Questions about the table below.
1) Report the entry just right of 133.
2) Report the entry directly below 121.
3) Report the entry just right of 118.
133,125,112,121
118,151,141,156
1) 125
2) 156
3) 151

[[125, 126, 145, 129, 129, 128],
 [143, 125, 147, 134, 131, 125],
 [124, 127, 134, 125, 135, 125],
 [124, 126, 128, 120, 137, 124],
 [120, 125, 131, 130, 126, 123],
 [123, 121, 142, 123, 119, 125],
 [139, 136, 145, 114, 133, 122],
 [153, 133, 147, 132, 132, 123],
 [132, 127, 137, 108, 139, 125],
 [127, 127, 130, 123, 138, 116],
 [124, 129, 126, 124, 132, 128],
 [156, 130, 134, 126, 136, 125],
 [128, 122, 155, 119, 117, 128],
 [128, 126, 131, 122, 138, 119]]
Indices start at 0.
Read off the top entry of the column that holds the largest entry.
Answer: 125
Read off the top entry of the column that holds the smallest entry.
Answer: 129
The entry at row 0, column 1 -> 126
Read off the minimum.
Answer: 108
The bottom-left entry: 128
The entry at row 0, column 2 -> 145
Read off the bottom entry of the column that holds the smallest entry.
Answer: 122
The bottom-right entry -> 119
Read off the entry at row 2, column 1.
Answer: 127
The top-right entry is 128
The entry directly above the smallest entry is 132
The entry at row 2, column 0 is 124
The entry just left of the smallest entry: 137
The entry at row 2, column 2 -> 134
Read off the entry directly below the smallest entry.
Answer: 123
Read off the entry directly below 155.
Answer: 131
Read off the entry at row 1, column 0.
Answer: 143
Read off the entry directly below the largest entry.
Answer: 128
The entry just right of the largest entry: 130
Read off the entry at row 1, column 1.
Answer: 125

Questions about the matrix below. Counting starts at 0.
1) Read off the bottom entry of the column that holds the largest entry.
2) Read off the entry in row 1 and column 0.
3) Read off the entry in the bottom-left corner.
4) Read off the top entry of the column that holds the largest entry.
5) Read off the top-left entry.
6) Read off the maximum.
7) Read off the entry in row 1 and column 1.
8) Read off the entry at row 0, column 2.
[[127 129 128 129 125 127 126 129 128 130 131 128 126 130]
 [123 127 126 131 133 125 124 126 128 127 128 128 126 126]
 [133 134 122 125 155 125 122 130 134 124 123 134 124 148]
 [126 129 130 130 125 125 131 132 129 134 125 127 128 129]
 [123 129 131 131 125 126 132 130 131 129 123 125 124 135]
 [133 129 127 132 140 127 122 129 121 126 127 128 129 129]
 [132 123 131 132 132 127 129 126 121 132 133 125 132 126]
 [125 126 122 125 125 132 122 128 126 129 133 128 132 130]
 [133 123 129 130 129 128 128 126 121 135 135 129 132 126]
 [130 131 128 125 137 129 128 131 128 124 124 126 127 139]
 [132 133 131 127 129 131 129 128 129 125 131 131 124 138]]
1) 129
2) 123
3) 132
4) 125
5) 127
6) 155
7) 127
8) 128

arr =
[[133 119 119 118 130 118 123]
 [118 123 132 141 121 145 128]
 [127 124 130 142 124 151 125]
 [119 119 130 119 128 127 126]
 [128 119 119 111 131 117 123]
 [121 106 128 137 111 122 117]
 [114 129 125 128 125 135 130]
 [129 121 130 119 126 119 125]
 [113 124 131 125 126 128 128]
 [116 110 130 140 115 140 122]
 [126 109 122 145 117 146 119]
 [130 109 125 136 119 125 119]
 [142 114 122 123 126 122 120]
 [103 120 125 119 121 129 127]
 [142 124 128 123 130 113 126]
 [116 127 131 128 125 132 129]]
Rows and columns are numbered from 0.
Read off the bottom-right entry.
A: 129
The entry at row 0, column 0 -> 133
The bottom-left entry -> 116
The entry at row 0, column 2 -> 119
Read off the entry at row 0, column 1.
A: 119
Read off the top entry of the column that holds the largest entry.
A: 118
Read off the top-right entry.
A: 123
The entry just left of the largest entry -> 124
Read off the largest entry.
A: 151
The entry directly below 115 -> 117
Read off the entry directly above the smallest entry.
A: 142
Read off the entry in row 1 and column 1.
A: 123
The entry just right of the smallest entry -> 120
The entry in row 1 and column 0 -> 118
Read off the entry just right of the largest entry.
A: 125
Read off the entry at row 2, column 0.
A: 127
Read off the bottom entry of the column that holds the largest entry.
A: 132
Read off the entry directly below the largest entry.
A: 127
Read off the minimum.
A: 103
The entry in row 1 and column 2 is 132
The entry in row 2 and column 2 is 130
The entry just right of 106 is 128
